The rows of R fall into a few groups, and each row is roughly a mix of its group's hidden directions; some rows fit no group.
R, 101 rows:
[[-11.9   8.2  -5.0  17.3 -57.6  16.4 -25.6  11.6 -29.1  -9.7]
 [  8.2   9.3  12.1 -40.0  35.0   9.0 -19.5 -44.7  -6.3  15.0]
 [-36.0  16.7  21.5  21.4   7.4  17.0 -12.3  -4.4 -25.0  47.1]
 [-31.6  -8.3  -6.7  26.1  27.3   1.8   3.7   5.3 -33.7  46.2]
 [ 15.1 -27.0   1.9 -22.2 -54.7  -6.1 -25.6  -4.1 -11.7 -23.6]
 [-27.1  -0.7  23.6 -11.5  39.9 -28.0  29.3 -13.0  24.6 -20.5]
 [ -5.6 -23.8   6.9 -33.9  52.0 -12.6 -25.6 -21.5   8.7  -2.4]
 [ 43.3   8.4 -21.5   0.0 -34.8 -21.7   5.5  -8.3   2.7 -40.7]
 [-17.1  51.3 -13.7  29.9 -10.3  -2.8  10.8  28.6 -20.4 -19.5]
 [ 25.7  49.2 -25.4   4.5  24.8 -17.0  11.8 -16.6  24.3 -13.8]
 [ 26.2  -1.1  -8.3 -30.0 -23.5   8.8  29.4 -45.4  23.8  -8.6]
 [ 12.0   5.0  -8.3  -7.8  53.3 -17.6  24.4 -16.7  24.2  30.8]
 [-37.0  19.4   3.8   0.8   9.7  -3.2  38.2  27.4  36.5 -21.1]
 [ -7.3  46.6   5.8  21.6 -14.5  12.0 -10.1 -30.0  -5.8  41.6]
 [ -4.6   9.7   2.7  32.5 -56.7  14.2  19.6  28.0  -9.1   1.2]
 [ -4.4 -30.4  -9.5   6.9 -23.5  26.0 -47.4  16.2 -21.3  24.1]
 [-30.0  15.0  21.8   4.0  28.6  35.0   7.7  10.6  18.4  40.9]
 [ 12.0 -16.7 -29.6 -15.1  -1.0   5.8   5.4   8.7 -64.7  -1.5]
 [ 22.0 -50.6   8.5 -28.4 -26.0  10.9 -17.0  12.5 -24.7  -9.2]
 [ 23.0 -41.4 -11.3 -22.0 -36.4  -6.1 -35.3  -9.5 -15.5  -7.4]
 [ 27.9  34.6   7.1 -24.4  18.0  -5.2   8.0 -46.2   4.0  25.9]
 [ 27.6   8.2   0.2  36.1   6.8 -10.9  -9.5  13.9  -8.3  56.6]
 [ -8.9 -15.4   4.9  -9.5 -41.2  -0.5  -5.9  20.1 -38.4 -42.5]
 [ -5.8  35.0  22.3  22.8  14.1  28.2  29.9   7.7 -10.1  39.1]
 [ 12.8 -21.2  -7.6  15.7  40.8  46.7  -3.0  29.0  -2.9  15.2]
 [  3.8  23.0  45.5  -2.3  -8.3 -24.3   7.3 -47.9   1.7  15.0]
 [  4.8  26.6 -14.1   9.6 -52.5  22.9  29.1  15.8 -11.8 -17.5]
 [  4.5   2.5  47.0   3.6 -15.0  14.4 -16.0  -2.4 -40.1 -36.0]
 [ 42.1 -26.3 -22.7 -18.1  -4.3   1.8  24.5  25.8 -21.6 -28.1]
 [-44.1  15.9   6.1 -21.5  39.5  -6.3   7.0 -34.4  14.7 -10.5]
 [ -2.4  13.0  16.8  20.8  24.2  25.9  44.1  16.0  -8.7  37.8]
 [ -0.2   9.0  -8.9 -25.3 -32.8  11.7  34.4  43.3  18.8 -20.8]
 [-15.2 -20.6 -35.9 -31.8   7.4   3.5 -27.4 -36.9  16.5 -21.0]
 [-29.9  15.6  -8.0  24.5  25.6  29.0   3.8  29.1  22.8  34.3]
 [-13.8 -46.8   8.0 -25.1  -7.8  17.7 -28.9  18.7 -28.6  20.1]
 [  8.4  27.6  -5.5 -35.4  10.0  -2.0   0.7   6.2 -11.7 -58.8]
 [ 18.5  14.7 -23.4   9.2 -26.8  -1.1 -41.7 -46.0   7.3  -5.7]
 [-15.5  18.5  33.4  13.9 -22.5  -5.9 -42.9  11.5  35.6 -13.3]
 [-13.9 -41.8  36.4 -14.1  29.0   6.1 -30.8 -18.5 -10.9   9.9]
 [ -9.4  16.4  -3.2 -12.9  22.9 -34.1  27.3 -29.6  38.1  23.5]
 [ -7.6  -2.8  12.3 -15.5  34.5  32.6  15.5  -0.6  30.5 -44.3]
 [-21.6 -29.3   5.4  23.1 -38.9 -17.1 -38.5  -1.3  23.9  10.0]
 [  8.1  22.7   4.6 -30.6   7.6   7.2  53.4  18.9  31.5   1.0]
 [-27.9 -20.5  16.1 -54.5 -19.4 -25.0  19.2  -4.8  -3.8   4.3]
 [  3.3   2.3  26.1   8.4  16.8  56.3  32.1  16.9   0.8 -17.8]
 [-27.1  13.3   7.8  31.9  -5.8  18.3  40.8  34.9 -21.3  12.2]
 [ 22.7  50.0  -5.3   8.6 -11.7  -0.8  14.4  25.5   8.3 -40.8]
 [ 28.1  39.1 -25.0 -25.9  -4.1 -20.6 -17.9 -35.4  10.4 -10.7]
 [-50.0 -19.2  13.7   9.0 -30.6  14.1 -29.0  22.7   1.8 -14.7]
 [ 26.2  34.0 -22.4  31.4 -13.2 -11.9 -12.9 -11.1  43.8   0.8]
 [-13.2   5.5 -33.4  -7.6  27.2  -1.1  23.9 -38.1 -32.4  25.7]
 [ -0.8  59.6  12.0   0.8  -1.0 -23.2 -29.0  19.3  -2.4  19.8]
 [-27.4 -40.5  -6.6  22.3 -12.1 -30.2 -33.8  15.9  20.9  -5.5]
 [  0.6   3.5  -0.5  -5.3   7.0   3.4  41.5  57.0 -23.4  15.2]
 [  6.1 -32.0 -22.8 -18.4  29.6  -1.7  -7.8  -6.9 -50.5  19.9]
 [-37.2  -7.7 -21.3  -2.6 -18.1 -14.2  19.6  44.7   5.4 -31.8]
 [-29.5 -27.1 -22.8 -11.6  28.3   2.5  12.2  -4.5  50.8  -6.2]
 [-29.0 -29.0 -26.2  -4.9 -29.7  28.0  24.3  25.5 -23.3   3.0]
 [ 54.4 -30.9 -24.3  -0.6  11.8 -11.3  23.0  14.1  18.2  -4.2]
 [-48.3  14.2  16.7 -17.4 -30.0 -18.7  13.0 -12.8  33.6   4.4]
 [ 25.9  39.0  16.0   4.8 -24.3   7.6  -1.5 -51.7  -1.3   6.9]
 [-20.8 -30.0  35.6  -4.6 -11.4  32.0   4.3  -2.3 -21.1  40.1]
 [ -7.0  -1.6 -18.7   4.6 -52.0 -26.7  -8.9 -14.2 -27.8  31.0]
 [ 10.9  -0.8  -0.3  14.6  13.1  -8.2   5.8  68.7 -22.2   5.5]
 [ 18.5 -33.4  18.2 -46.5   6.0   8.8   5.0   5.3 -41.3   5.8]
 [ 27.5   6.5 -10.2 -24.0 -18.1  30.2  19.7  30.9 -38.5  17.4]
 [ 40.7  13.9 -30.0 -33.1   1.5  -8.2   8.4 -35.4   4.8 -24.4]
 [-42.0  -8.9 -14.8  39.2  20.9  14.6 -20.1  33.4  -5.8   7.1]
 [ 12.9  17.7 -12.5  -8.0 -19.6  26.5   8.1  37.3 -25.5 -44.3]
 [ 11.5   6.3 -47.4  17.0 -18.6 -40.6   9.8   6.4 -11.2 -29.9]
 [ -9.4   2.3   2.5  13.5  17.1  17.6  16.5  14.0  53.8 -40.1]
 [ 23.8  32.6  -6.3   5.6 -16.4 -25.0  -5.5 -41.4   7.3  38.2]
 [-27.4 -15.0  16.4   1.1   8.9  -4.2  28.8  50.2  11.2 -32.1]
 [  2.6  23.6  34.1  -2.1 -43.8 -20.7   8.2 -22.2 -34.5   4.4]
 [-21.4  13.5  12.0 -20.2 -32.6 -39.4  27.8 -32.6   3.4  14.1]
 [ 12.4   6.7 -30.3  28.6 -36.4   4.3 -21.5  13.0 -42.7 -10.4]
 [  0.4  19.3   3.7   5.5  39.7  22.3  40.4  15.0 -31.3  23.1]
 [ -9.3  -9.3  -9.9  27.2 -54.0  22.1   9.9  16.2 -29.7  13.6]
 [-26.7 -11.9 -16.0  19.5 -27.2  30.9 -29.9  40.1   4.4  12.0]
 [ -1.2   4.9 -30.5 -10.3 -44.0  15.7 -10.7 -49.2  -8.1   3.9]
 [ 25.5  10.6 -33.3  23.3  51.9  -2.8  20.7  14.9  -3.0   8.5]
 [ 10.2 -10.2   6.8   6.2   0.7 -14.3 -36.0 -48.2 -32.7  25.7]
 [-17.1  11.6   4.9   3.9 -52.2   1.7 -25.3 -20.9 -34.5  19.8]
 [  4.2  15.5  14.0 -36.6  22.1  17.6  47.6  15.9  13.1  23.9]
 [  3.5   5.3  14.7   7.1   4.6 -60.5 -13.3  38.3 -14.0   5.2]
 [ 56.4 -24.0  11.8 -19.8  -4.2   1.2 -23.8 -31.0   1.4  -4.0]
 [ -7.5 -12.0  15.1  11.8 -11.5  61.9   3.0 -19.6   1.6 -30.5]
 [-34.8  43.8 -25.8  35.0  -8.1 -13.5  -7.4   1.5 -22.9   2.8]
 [-13.2  10.8 -18.4 -46.6  10.3 -22.4   8.4  -8.7  35.8  31.8]
 [ -8.5   5.6   7.6  29.1 -13.2   7.8   4.5  28.5  33.3 -51.7]
 [  8.8  40.4 -34.8 -27.7 -29.3  -7.3  28.4 -10.1  11.9 -14.3]
 [  4.5 -25.1  -1.9  12.1  -1.8  14.2  56.2 -11.6  18.3  34.9]
 [ 13.9   7.6  37.8  -9.3  34.0 -32.1   2.9   0.4 -21.2  38.0]
 [ -2.2  17.3  26.7  16.7 -26.2  -1.2  -0.4  28.7  45.8 -30.8]
 [ 20.2  13.8  40.8   8.9  37.2  20.4   8.8  19.9  20.9  28.2]
 [ 42.1 -19.1   2.8 -50.4 -18.2   1.6  18.5   7.6 -17.8 -10.7]
 [  4.8 -44.2  11.4 -12.1   1.5   0.7 -37.8 -11.5 -44.8   5.3]
 [ 22.4  18.2  26.6   3.0  21.4  26.1 -17.4 -46.1  19.5 -18.5]
 [  6.3  34.2  -9.1   2.8  26.0  -2.1  32.9  -6.6  44.7  27.4]
 [  3.9 -20.5 -20.5  38.8  -4.6  20.1 -21.3 -19.6  15.0  44.7]
 [ 18.4 -49.8 -11.9  -1.6 -34.0 -19.4 -22.9  -8.8  27.2  -4.3]]

One row of each group comes first, with its name. Which group is each row after those in?
[  1.6 -23.1 -10.8 -17.3 -40.8  18.4  -6.3  43.9  20.7 -22.3] : J
[ 17.8  32.8 -24.8  17.4 -41.4 -29.0 -19.9   5.9   9.8 -21.4] : X
[ 29.5 -32.5 -19.0 -40.7  18.1  -5.5 -19.3 -12.9 -30.4  -9.8] : T

[-19.5  23.5  13.1  12.4 -41.4  17.5   7.9  22.0 -21.0 -39.9] : J
[ -0.3 -36.3 -23.5  11.0 -39.2   0.2  -8.3 -13.3 -31.8  32.7] : T
[ -3.9 -32.4   9.4  45.3  23.1  28.0 -12.8   8.0  18.8  27.2] : X
[-29.4   7.1  39.8   5.6  25.2  12.2 -15.7 -18.5  17.1  40.6] : T
[-14.9  54.0 -11.9  13.2 -18.5  14.9  28.1   0.0 -31.9  -4.8] : T
[-21.3 -17.1   4.7 -30.3 -13.4  12.5 -17.9 -49.8  -9.6 -30.7] : X
[ -2.3  16.5  26.2 -10.6 -20.7  21.4 -35.4  22.4 -45.7  -6.5] : T
[-30.6 -17.6 -29.4  -1.6 -13.1   6.3 -18.7  25.4  17.9  47.0] : J
[-18.5  -0.9 -32.3 -10.6  -5.6 -32.8  36.6  32.0  11.7 -27.3] : J
[ 18.2 -24.3  -7.0  -0.6 -43.7  -9.7  14.0  -3.2  44.6 -26.0] : T
[ -0.3   3.6 -41.8  18.6   6.2 -48.6  16.9   3.8   0.8 -32.3] : J
